In the rows, 128 means zero.
One turn moves every row onto another: examples first, then more rows asked:
noso: [109 152 143 138 104 150 143 135 153  87 140 117  92 158  86 107 108 106
 112 124 119 119  94 138 121 136 121 129 118  98  98 124]
kod: [135 135 129 124 127 137 140 119 148 127 137  94 125  85 149 132 112 109
  84 127  59 113 133 138 119 136 126  84 139 132 114 106]
mokis: [117 120 134 143 123 108 146 122 153 111 141 100 133 175 167 155 119 186
  72 124 116 110 118 137 117 131 125 130 153 118 126 110]
kuvu: [101 118  95 150 137  94 162 152 162 144 130 109 125 125 114 152 100 137
 144 147 118 106 112 146 131 145 154 157 163  88 126  90]
pabi: [112 120 132 140 133 148 135 135 143 116 106 125 146 104 143 116 117 136
  89 128  69 116 127 137 102 141 121 122 118 103  48 118]
nok: [ 83  78 126 143  89 133 149 110 131 145 127  92 133 114 149 147 100 126
 119 130  80 139 131 134 111 121 115 125 117 112 135  76]
gup: [111 131 118 111  93 129 101 126 120 141 156 121 127 116 123 129 117 131
 114 121  74 115 122 151 154 119 149 154 163 120 123  88]
nof: [135 149 165 180 125 118 115 136 143 116 150  89 130 109  79 129 118 152
 134 116  83 140 139 116 130 161 137 121 106 111 133 109]
tumu: [ 92 108 156 133 130 124 146 132 145 142  96  91 132 117 133 130 120 147
 132 143 106 160 136 156 115  99 131 144 101  96 159  81]
bupe: [ 97 136 130 128 115  98 135 168 143 146 141  90 133 161 119 140 142 139
 140 126  79 138  80 127 101 122 121 127 179 126 121 116]
Nobar: [124 159 157 174 149 124 130 118 134 118 115  98 154 119 112 112 109 143
  79 118  85 112 142 153  93 167  93 128  95 111 123 105]
Sorop: [124 124 128 160 129 128 143 147 150 107  75 134 121 170 113 133 115 114
  83 118  80 122 161 138 132 133 131 184 119 117 116 106]
Pezu: [ 88 109 144 117 132 142 152 150 111 106 144  94 129 150  75 141 136 145
  81  92 115 116 138 139 117 108 145 154 118 131 122 126]
vuduf: [120 158 116 146 146  86 157 109 154 125 104 119 176 101 115 142 133  98
 114 138  99 147  99 138  97 140 110 131 114  96 115 109]
daf: [131 121 150 129 133  94 130 160 144  99 159 104 151 152 110 141 145  91
 108 117  90 116 154 139 125 102 119 102 106  80 111 112]
Lonut: [113 137 125 154 118  97 131 110 156 145 189 117 138 165 109 120 131 181
 135 129  77 117 132 132 121 141 120 147 116 118 144 112]
Sifav: [ 86 103 137 121  78 144 153 130 139 119 154  85 134 155 110 129 108 145
 119 112  64 100  94 132 121 152 130 156 119  97  91 124]
bam: [ 80 129 101 123 122  98 134 134 163 129 160 115 150 139 101 163 128 110
 103 109  71 122 128 122 126 133 111 136 150  57 137 120]
pel: [126 128 104 133  95 139 164 112 166 136 130 122 132 136 113 153 111  94
  91 142  72 151 109 110 118 152 121 136 160 115  99 114]
Dafip: [ 96 130 127 160 128 155 136 129 143 109  97 139 157 123 113  88 121 102
 129 124 119 112 112 132 109 135 119 146  91  97 100 116]
bida: [114 133 126 149 122 134 119 117 107 151 117  90 113 133  81 149 144 108
 110 124  77  94 160 123 122 113 117 121 153 105 134 126]
poriz: [120 134 110 173 125 128 168 161 119 125 111 104 141 155 121 151 150 111
  95 132 101 153 160 117  97 130 132 164  99 130 131 127]
temeb: [104 103 155 156 123 137 109 163 163 146 153 111 117 132 149 149 106 165
 109 108  76 112 143 119 116 150 145 163 118 129  93 125]
zuv: [151 150 127 138 158 105 171 162 144 134 115 113 163 125 107 127 137 134
  98 116 114 114 132 136 109 116 113 131 100  67  93 128]
Masud: [100 104 157 100 103 118 136 126 185 128 167  92 137 119 102 161 127 150
 110 113 109 116 131 158 109 132 104 144 150 141 141 116]
govu: [127 132 122 169 109 108 159 139 157 145  93  85 104 137 102 137 123 115
 100 107 114  98 172 126 106 153 118 166 101 133 120 122]
getu: [105 130 107 151 145 144 158 155 147 136 130  78 114 116 117 124 125 149
 106 146 130 107 138 172 106 146 171 139 155 101 103  96]
Sef: [122 137 159 124 156 141 152 163 179 116 155 110 123 117 149 153 130 154
 108 115 116 108  99 150 109 103 153 136 111 125 111 126]
Sop: [119 155 141 142 153 100 125 132 157 127 131 122 133 115 145 117 108 163
 122 112 125 101 123 168  89 137 123 157  74 115 111 124]
vevan: [120 113 131 140 126 102 136 100 150 111  85  79 139 154 151 118 145 133
  76 125 117 116 121 140 128 129 125 106 162 111 128 110]
pupu: [115 141 126 122 125  53 142 138 155 141 156 109 142 162 139 149 111 101
 121 122 108 122 119 147 114 133 125 167 101 126 152 106]
lelub: [ 96 153 146 138 146  89 141 133 169 121 110 117 137 113 128 116 116 100
 147 144  90 124  81 130 135 130 140 130 126 137 141  88]
kis: [113 149 142 129 124 115 143 134 151 114  98 104 141 182  63 121 120 145
 151 124  92 115 139 129 107 122 137 143 140 134 149  99]

Nobar -> Dafip
Pezu -> bida
Now these:
pabi -> vuduf
Sorop -> poriz
mokis -> nok
Lonut -> Sifav
pel -> pupu
getu -> vevan
Masud -> gup
daf -> nof
kod -> lelub

One turn moves every row onto another: examples first, then more rows asked:
Sud: [116 102 121  65  91 148 164 123 155 143 102 126 105  98 147 119 119  89
 147]
zum: [147 143 100 116 129  92 143 121 142 152 125  97 128 149 141 121 105 131
 172]
vofon: [ 91 149 101 103  82 127 153  99 141 122 117 108  94 162 167 138 107  79
 137]
dol: [ 99 118 105 100 117 125 153 103 189 150 116 120  88 152 117 143 124 103
 121]
tani: [109 146 134 112 119 103 127 133 142 127 162 112  59 126 186 127 119 117
 144]
tuz: [120 113 129  77 110 106 135 120 155 145 130 113  77 137  97 127 107 152
 133]
komup: [116 118 120  70  86 111 161 112 126 140 126 151 121  83 170 139 125 102
 123]
Pali: [110 129 109 118 136  92 158 110 147  92 122 150 110 127 162 107  94 100
 142]
dapo: [128 108 143  95 118  81 142  94 154 133 124 107 111 154 133 169 113 113
 165]
Digen: [119  92  88 111 104 115 135 154 113 144 126 108  73 154 110 130 131 121
 127]
Nom: [129 134  87  99 136  96 121 120 126 128  77 132  97 121 133  98 105  93
 163]
Leveb: [ 66 156  97 122 114 115 124 129 151 143 116 106 118 145 173 132 121  97
 128]
Dag: [ 93 103 106 101 114  94 114 121 122  97 112 138 105 144 145 170 129  97
 107]
Nimep: [120 121 125  81  84 109 134 126 139 112 134  68 116 130 165 154 122 132
 145]
kibon: [120 129 136 103  97 103 128 134 152  93 117 152 118 136 139 177 121  94
 153]
kub: [113  81 101 133  92 102  95 119 129 132  99 103 121 110 139 135 124  87
 135]
memi: [143 116 142 109  93  85 119 111 109 131 108 147  87 106 146 137  87 144
 132]
sifo: [107 117 107 136  94 148 122 107 129 165 116 110  63 117 139 122 121 128
 113]
pib: [111 119 106  67 100  95 132 124 132 133 143 110 112 131 183 116 116 159
 147]
lar: [136 137  87  90  78 116 169 134 128 115 128 143  85 141 143 136 156 117
 150]
guzik: [135 133 107 101 134 140 138 101 147 123  86 149 103 112 145 130 139 143
 156]
sule: [124 125 128  94 109 106 134 121 117 175  71 129  91 120 143 174 120  89
 137]
zodir: [124 149 126  76  98  98 137 112 139 157 118  96 135 115 129 103 106  91
 146]
gozar: [114  97 102 109  53 106 148 134 153 141 156 127  87 114 124 127 132  99
 147]
dip: [119 117 122  86  84  77 123 111 128 148 137 156  58  98 153 137 121  97
 156]
Pom: [ 75 100 136 135 125  92 155 154 133 140 127 129 114 136 165 126 120  86
 143]
bib: [117  95 119 133 117 105 159 117 138 138 112 128 107 105 164  79 112 139
 135]
sodub: [107 133  95 103  97 104 121 142 153 166  68 159  93 121 124 138 105 104
 135]
mudi: [ 88 117 134 120  91 138 109 112 149 166 130 110 101 123 138  95 127 131
 153]
bal: [ 97 150 126 112 104 113 165 153 136 155 124 143  62 117 161 123 108  78
 146]
tob: [109  96 122 121  99  93 112 149 139 159 141 115 141 117 140 144  96  97
 117]
Neti: [101 104 161  88 123  90 110 137 115 127  91 124  93 111 154 149 119 135
 133]
nemip: [135 132  97 110 142 147 151 101 125 137 137 150  91 145 167 133 127 129
 138]
Mem: [137 118  91 141 117 115 119 165 134 125 108 108  76 144 163 154 102 120
 144]
tul: [133 119  88 132 114  96 101 134 115 155 103 131  95 123 171 159 146 117
 162]

dip -> dapo
kub -> tul
Now these:
Pali -> gozar
Leveb -> sifo
tob -> Mem
nemip -> Sud
bib -> lar

